In the rows, zero is written as 128.
One turn or mirror swaps these rows in pairs. Which row does each one swap with?
gime: [130 111 118 163 115 132 131 118 156 130  99 111 159 143 148 106 129 149
 135 189 138 134 135]
Rinid: [111 113 146 159 119 152 151  93 140 142 116 118 132 142 135 133 112 142
 131 128 131 127 117]
ser: [135 121 128 144  91 128 117 107 123 131 115 133 143 135 151 138 129 146
 143 164 150 143 102]
Tulo: [124 132 137 167 113 122 117 133 128 119 134 113 118 163 144 135 146 144
 144 144 125 113 130]
lenil: [123 142 130 140 109 132 161 114 136 159 113 140 133 128 126 157 119 141
 125 180 127 108 118]
Zuso: [123 118 111 154 123 148 139 155 133 117 102 103 132 125 126 121 151 144
 129 141 123 107 129]
gek: [134 103 123 170 147 131 153 117 130 148 100 130 169 146 139 133 130 144
 143 168 143 121 124]
Vovug: [149 118 119 163 118 126 132 115 141 141 120 146 153 149 138 118 148 151
 140 158 131 164 107]
Zus: [141 124 116 120 114 119 128 142 148 135 106 147 113 145 134 130 145 158
 144 161 118 111 136]
romo: [147 130 117 164 127 150 152 130 149 128  90 102 105 138 129 116 127 170
 114 153 124 124 131]
Ronup: [165 128 117 157 114 137 132 112 170 125 102 139 154 136 139 140 132 150
 132 146 111 110 129]
Tamu: [126 143 124 149  99 130 160 124 139 133 116 142 149 141 124 127 138 140
 137 179 116 161 128]
ferun: [157 128 108 143 125 124 155 124 146 123 121 135 133 154 164 143 144 162
 161 177 128 130 136]
sepa: [132 113 111 157 128 156 153 125 163 125 112 134 138 118 110 133 150 128
 122 159 133 106 137]
bazo: [133 140 127 158 117 138 120  92 142 138 153 123 120 141 134 125 136 153
 124 163 125 125 120]
Dofo: [118 108 119 151 152 135 122 111 153 123 125 131 120 139 145 105 139 138
 139 149 138 138 111]
tikar: [149 132 120 164 116 136 126 110 135 142 123 110 102 145 141 129 130 147
 137 147 163 104 106]
zuva: [120 130 136 155 102 102 139 118 131 122 107 122 110 147 151 125 145 139
 165 167 122 143 121]
Lim: [124 141 112 162 120 135 138 117 170 153  94 136 130 121 122 126 130 139
 114 152 114 101 131]
tavip: [123 129 145 165 122 142 142  97 128 143 120 120 120 152 122 155 106 152
 127 141 131 124 133]
pib: [159 129 112 134 120 117 168 140 132 131 108 130 132 139 121 143 140 140
 131 170 134 107 136]
mev: [142 106 123 148  92 138 119  99 126 146  92 132 126 138 142 135 131 151
 146 140 127 104 141]
fas: [132  93 118 173 107 134 148 111 147 146  98 144 154 128 139 112 134 144
 137 176 144 136 125]
vaz: [128 125 144 142 103 170 141 123 153 136 124 122 107 126 144 131 124 134
 132 157 144 143 140]
zimo: [129 136 126 150 130 167 164 100 140 132 103 118 130 139 162 134 122 159
 150 169 144 137 101]
fut: [128 120 119 134 120 118 149 115 176 146  98 140 112 141 128 120 114 144
 122 152 131 127 137]
gif: [141 126 125 145 108 140 144 131 143 138 102 132 115 131 131 119 141 150
 139 121 134 153 152]
suto: [130  95 123 144 125 133 116 112 144 128 108 126 136 156 150 166 127 155
 146 148 137 126 137]
gelo: [121 104 122 154 122 145 127 118 145 133 112 128 112 134 129 121 141 150
 135 162 130  93  86]
Pefi: [121 130 121 155 143 137  99 119 140 134 117 128 125 141 162 140 135 152
 142 136 122 130 124]
Rona: [119 106 125 170 122 124 151 112 138 158  87 116 145 143 135 141 145 152
 144 169 120 156 131]
Dapaz: [133 123 121 158  78 131 134 114 121 120 127 112 123 145 139 131 136 150
 135 173 132 136 100]
Lideg: [136 101 129 157 126 135 141 107 106 132 122 126 122 141 138 150 137 131
 147 164 146 109  98]
dapo: [119 136 123 163 117 153 126  93 150 130  98 134 115 132 151 113 154 132
 171 161 122 125 119]
Muk: [145 154 105 130 107 141 143 146 136 138  99 135 124 137 147 131 161 139
 151 151 127 110 130]
vebo: [130 137 107 158 131 116 152 123 135 138 129 140 156 138 133 133 145 132
 150 190 123 113 120]
vak: [146 127 140 146 126 152 162 132 133 149 128 141 133 134 122 153 126 137
 127 136 142 136 137]
rifug: [136 139 124 168 113 138 153 112 154 141  98 125 116 140 139 119 141 141
 141 161 131  74 141]
kifib: [126 137 109 159 116 104 136 144 136 147 105 127 116 141 129 121 150 126
 146 174 141 114 143]
kune: [151 154 122 157 107 128 143 122 144 123 107 123 117 148 119 141 138 142
 138 172 117 150 153]
tul: [129 153 119 150 100 128 139 131 171 121  98 105 121 153 129 130 131 158
 132 149 115 134 119]
kulo: [115 121 124 164 112 119 144 124 131 151  99 131 164 148 135 138 132 141
 135 150 108 145 108]
rofi: [131 138 117 166 157 137 150 120 133 129 110 128 150 135 129 117 144 144
 143 167 126 115 157]
furis: [136 143 123 159 117 143 144 142 133 130 109 132 130 126 120 143 142 140
 117 114 132 117 129]
mogob: [156 130 127 155 130 166 162 111 147 143 114 116 125 124 131 136 153 158
 132 141 135 150 127]
kog: [137 142 128 141 121 142 157 113 139 144 136 126 115 143 146 167 114 148
 143 158 139 111 106]
zizab: [120 116 127 174 104 146 170 116 149 133 130 130 114 134 125 146 135 131
 133 173 127 120  97]
kor: [131 131 120 142 140 130 157 126 147 130 105 129 161 140 140 110 140 145
 144 148 120 131 162]
pufed: [128 131 123 184 136 157 143  94 137 124  95 104 112 140 141 134 132 141
 151 179 136 127 112]
fav: [127 142 114 134 112 147 164 145 149 130  92 123 134 108 141 125 138 138
 133 174 153 120 118]
bipe: [136 139 119 143 148 139 135 121 119 128 136 127 151 135 153 140 143 153
 141 177 134 122 108]
Far: [136 138 108 138 105 147 166 130 136 129  95 121 113 125 155 124 146 146
 154 187 140 113 135]
vuse: [148 146 121 141 136 170 165 116 141 148 104 136 135 123 154 133 139 148
 143 133 130 126 119]
Zasa: [139 114 130 142 118 156 154 149 147 132 119 124 120 130 151 140 127 158
 131 142 153 153 131]
zatur: [108 113 135 164 132 150 133 137 152 127 103 131 125 127 148 159 137 123
 151 146 112 120 117]
gevul: [118 100 117 179 123 137 143 107 144 139  79 111 137 136 137 104 133 153
 141 143 141 131 116]
zoko: [105 142 115 147 138 127 151 125 154 149 107 114 116 137 149 129 132 151
 140 188 125 109 145]
mon: [151 148 125 156 109 135 168 108 156 119 105 112 107 126 139 107 140 150
 140 161 137 113 107]
dag: [126 110 128 172 115 137 120 107 120 139 100 137 108 139 138 116 145 143
 147 164 112 145 145]
kage: [123 124 116 165  94 137 127 115 126 143 101 118 133 149 140 136 140 140
 140 153 130 105  81]
rezam: [124 127 125 149 129 154 177 134 160 159  88 132 113 130 143 137 128 146
 140 157 145 139 113]
dad: [124 116 114 171 128 126 127 108 123 143  77 137 150 139 151 137 138 146
 150 139 136 104 128]

gelo swaps with Zus
zatur swaps with Ronup
mev swaps with Zuso
kage swaps with Muk
rezam swaps with Vovug
kifib swaps with tikar
kor swaps with Rinid
kulo swaps with vuse

